X =
[[ 37 -32  59   9   2  10  -8  -2 -67  27  67]
 [  1  74   3  27  10 -37  34  62 -66 -25 -13]
 [ 43  46 -24  -7  -6 -28  14 -28 -57   6 -27]
 [-32 -13  21   6  12 -28 -31 -33 -48 -40 -64]
 [  8  28  18 -26  -6  30   8   4 -33  19 -26]
 [  7 -23  36   1  -7  31  -5  -9  -9  15  14]]
X[0,0]: 37
X[3,10]: -64
X[2,3]: -7
X[3,3]: 6
X[5]: [7, -23, 36, 1, -7, 31, -5, -9, -9, 15, 14]
X[4,8]: -33
X[4]: [8, 28, 18, -26, -6, 30, 8, 4, -33, 19, -26]
X[3,6]: -31
X[3,8]: -48
X[3,5]: -28
X[4,3]: -26
X[5,4]: -7
X[4,4]: -6
X[1,6]: 34
X[3]: [-32, -13, 21, 6, 12, -28, -31, -33, -48, -40, -64]
X[:, 8]: [-67, -66, -57, -48, -33, -9]
X[0,2]: 59
X[4,7]: 4
X[2,6]: 14
X[1,5]: -37
X[1]: [1, 74, 3, 27, 10, -37, 34, 62, -66, -25, -13]
X[0,10]: 67
X[5,9]: 15
X[:, 4]: [2, 10, -6, 12, -6, -7]
X[0,6]: -8
X[5,0]: 7
X[0,1]: -32
X[5,8]: -9
X[:, 1]: [-32, 74, 46, -13, 28, -23]

arr =
-21	-9	6	12	5	11	-1	-22	25	-1	-13	-19
9	8	0	-5	-27	5	-3	-44	20	-27	-24	-16
50	53	-46	-65	-57	-27	11	-48	10	-57	-49	-14
56	55	-47	-65	-66	-28	15	-58	15	-65	-52	-22
4	18	-22	-32	-7	-25	5	5	7	-10	-10	-13
39	41	-31	-35	-35	-21	23	-46	24	-40	-45	-19
-40	1	-18	2	35	-33	36	-9	54	8	-17	-58
68	69	-55	-63	-66	-40	43	-72	34	-73	-71	-37
67	69	-62	-78	-74	-38	30	-61	19	-75	-65	-29
-26	14	-35	-17	34	-39	43	15	38	13	-20	-42
Indices start at 0.
(0, 0)	-21
(9, 5)	-39
(5, 9)	-40
(2, 11)	-14
(6, 11)	-58
(5, 8)	24
(5, 4)	-35
(9, 9)	13
(4, 8)	7
(7, 8)	34
(0, 2)	6
(4, 10)	-10
(2, 2)	-46
(3, 6)	15
(6, 1)	1
(5, 0)	39
(0, 4)	5
(3, 10)	-52
(4, 9)	-10
(8, 0)	67
(3, 0)	56
(6, 8)	54
(1, 5)	5
(2, 4)	-57
(3, 1)	55
(1, 9)	-27
(0, 6)	-1
(6, 3)	2
(8, 4)	-74
(2, 3)	-65
(2, 1)	53
(7, 1)	69
(5, 6)	23

data = [-20  49 -64  29  28  37  35 -20 -65  40   8  28 -52  15]
data[0] -> -20
data[3] -> 29
data[12] -> -52
data[6] -> 35

M =
[[-28  78  56  84  38  36  35  62  77  16  -1 -24 -27  37 -12  51]
 [  1  43  46 -53 -10   0 -63  10  54 -57  85  10 -15 -10  35 -82]
 [ 24  38   9  41 -38 -76   1 -34 -56  85  34  82 -71  43  31 -62]]
Indices start at 0.
(0, 0)	-28
(0, 5)	36
(2, 3)	41
(2, 15)	-62
(1, 4)	-10
(0, 8)	77
(1, 1)	43
(2, 8)	-56
(1, 5)	0
(0, 2)	56
(1, 10)	85
(2, 13)	43
(1, 8)	54
(2, 2)	9
(2, 1)	38
(1, 6)	-63

W =
  -3.83   -22.81  -229.13    -1.65  -168.89    66.55    -8.25   -69.68   -24.30    75.30   125.19  -100.47  -114.23   -94.81    -6.94
-104.47   -74.43   -88.05   -25.02  -209.04   -29.62   -99.71  -142.44   -38.88   201.44  -171.47  -187.89   -35.95   -40.52    11.31
  -4.38   -21.86  -230.89     0.02  -167.49    65.35    -6.24   -71.56   -21.07    76.48   125.15  -101.38  -112.82   -92.94    -4.03
 -12.89   -62.50   -41.08  -109.84    90.44  -123.81   -13.76    27.73  -137.36  -174.26   -34.26    70.36  -157.10     5.24   -49.51
 -38.52    59.21  -149.34    -6.15   -77.79    51.83    12.90   -38.17    29.61   -11.17   144.06   -74.35   -12.67  -119.84   -24.24
W[-5,-15] => -3.83
W[3,6] => -13.76
W[0,-13] => -229.13
W[-3,-4] => -101.38
W[-1,-5] => 144.06
W[-2,2] => -41.08
W[:, 11] => [-100.47, -187.89, -101.38, 70.36, -74.35]
W[:, -15] => [-3.83, -104.47, -4.38, -12.89, -38.52]
W[-1,-1] => -24.24
W[:, -6] => [75.30, 201.44, 76.48, -174.26, -11.17]
W[:, 6] => [-8.25, -99.71, -6.24, -13.76, 12.90]
W[-1,-7] => 29.61
W[-5,13] => -94.81
W[-3,-14] => -21.86
W[-5,12] => -114.23
W[:, -1] => [-6.94, 11.31, -4.03, -49.51, -24.24]
W[3,3] => -109.84
W[:, 1] => [-22.81, -74.43, -21.86, -62.50, 59.21]
W[-3,-12] => 0.02
W[2,8] => -21.07
W[-1] => [-38.52, 59.21, -149.34, -6.15, -77.79, 51.83, 12.90, -38.17, 29.61, -11.17, 144.06, -74.35, -12.67, -119.84, -24.24]
W[:, -13] => [-229.13, -88.05, -230.89, -41.08, -149.34]
W[:, -8] => [-69.68, -142.44, -71.56, 27.73, -38.17]
W[3,-2] => 5.24
W[0,5] => 66.55
W[-4,-1] => 11.31
W[3,-14] => -62.50
W[-5,6] => -8.25
W[-1,4] => -77.79
W[1,7] => -142.44
W[0,-14] => -22.81
W[:, -2] => [-94.81, -40.52, -92.94, 5.24, -119.84]
W[3,7] => 27.73
W[:, 4] => [-168.89, -209.04, -167.49, 90.44, -77.79]
